In the data rows, 128 means zero.
Some points, one per row:
[155 107 144 124 103 135 114 115 115  88 120]
[ 93 158 104 105 145 119 138 134 105 165 101]
[104 134 127 114 119 145 137 123 128 144 116]
[114 122 132 132  97 161 130  73  85  97  67]
[158 119 132 139 142  99 118 130 139  99 155]
[136 120 158 133 109 142 147 171 154 124 167]
[128 122 120 122 115 150 102  61  95  92  59]
[152 112 136 130 123 114 124 140 140 113 143]
[133 116 161 130 115 134 147 173 152 130 172]
[157 100 160 135  81 141 120 121 125  81 123]
[148 113 143 134 100 116 109 110 125  90 111]
[129 127 160 125 136 141 141 163 163 136 179]
[123 137  86 134 138 125 108  79  99 124  75]
[120 153  83 130 160  70 120 130 132 139 128]
[105 134 112 129 134 127 135 150 130 165 132]
[152 122 104 126 141 106 103 114 117 127 124]
[153 117 102 145 158  73 112 130 135 115 135]
[122 136 115 118 114 128 115  89 106 109  90]
[110 133 137 117 136 157 152 144 127 155 134]
[159 115 115 137 120  92 109 114 128  95 141]
[144 120 106 128 130 104 112 122 109 121 105]
[143 109 134 135  89 126 104 111 120  92 103]
[107 128 142 129 106 150 129 109 113 119  94]
[162  96 168 139  97 123 119 140 144  93 146]
[150 136  93 124 122 100 117 103 116 116 113]
[162 128 106 141 146  67 109 133 147 113 144]
[ 84 131 154 107 112 196 143 115 103 159 100]
Then 16 other points, each followed by its number:
[116 139 119 121 157 141 126 120 124 149 123] 0
[119 126 102 121 124 134 114  81  89 117  76] 1
[109 129 148 121 111 168 149 125 129 138 135] 2
[195 108 122 139 129  78 102 130 144  83 150] 3
[142 123 141 118 139 130 136 154 143 140 162] 4
[128 132 114 117 111 138 107  78 103 103  92] 5
[138 118 172 142 101 130 141 165 152 106 170] 6
[170 131  94 131 153  60  93 133 145 114 147] 7
[ 88 137 151 117 106 164 145 129 125 139 120] 8
[131 143 118 134 161  82 144 174 168 158 185] 9
[101 138 121 130 128 149 141  99 101 135  88] 10
[156 127 137 125 126 120 103 105 126 104 113] 11
[145 132 114 118 138  97 110 130 142 117 135] 12
[137 151  98 127 152 103 141 153 136 165 154] 13
[119 141 126 128 161 129 142 143 145 155 150] 14
[166 129 104 133 147  73 114 138 146 117 164] 15
Which of these numbered points is nearest to each point below, ignoring the 3 directions in which the first points spread most? Its number follows each.
[101 127 156 121 113 166 140 133 135 138 125] > 9
[ 95 144 138 110 106 178 134 102 110 135  95] > 5
[128 141 122 131 156 109 150 159 152 156 177] > 2
[133 129 153 121 123 135 143 164 158 130 181] > 5
[121 124 143 112  95 159 110  96 110 102  82] > 12
[ 76 131 145 109 107 205 151 113  95 158  87] > 1
[134 130 113 128 123 106 129 124 125 126 123] > 9
[124 133 129 119 124 139 117  99 119 115 107] > 5
[117 144 136 122 153 127 137 154 142 161 144] > 11
[109 142 141 119 116 172 156 151 124 166 137] > 13
[117 136 114 113 130 131 113 112 118 136 101] > 7
[ 96 140 132 120 123 144 148 145 121 155 128] > 6
[131 126 184 121 123 149 138 176 167 143 168] > 11
[132 131 115 118 115 136 112  95 110 111 103] > 5
[128 115 149 122 110 160 124  96 121 105 106] > 14
[141 125 131 151 149 108 145 156 147 139 160] > 10
[128 146  97 130 123 125 124 110 100 142  96] > 13
[101 152  93 123 148 109 135 128 120 167 117] > 9
[150 115 133 124 118 127 120 123 128 107 138] > 15
[114 124 142 126 115 151 141 132 126 134 148] > 2
[109 142 120 117 137 141 125 130 120 149 122] > 7
[134 110 162 119 103 162 122 106 130 100 116] > 12
[ 81 139 153 111 114 169 150 132 120 145 119] > 8
[102 132 151 119 115 171 133 135 116 149 110] > 7
[128 119 133 133 106 139 122 100 111 110  96] > 9
[108 124 155 119 117 167 149 144 128 141 135] > 1
[159 131 126 136 129 108 126 153 142 131 160] > 13
[184 113 111 148 137  66  97 127 139  99 132] > 3
[110 124 121 116  89 148 110  71 100 102  64] > 8
[161  94 175 128  91 153 114 117 147  79 133] > 12
[117 127 170 121 119 139 149 179 162 137 174] > 8
[123 117 146 118 101 171 118  98 110 100  86] > 12
[121  99 110 138 102 145 104  68  89  93  60] > 1
[140 114 149 130 110 125 127 146 138 109 166] > 5
[122 128 110 123 109 126 106 105 106 121  91] > 7
[135 125 129 116 124 142 126 116 113 124 119] > 4
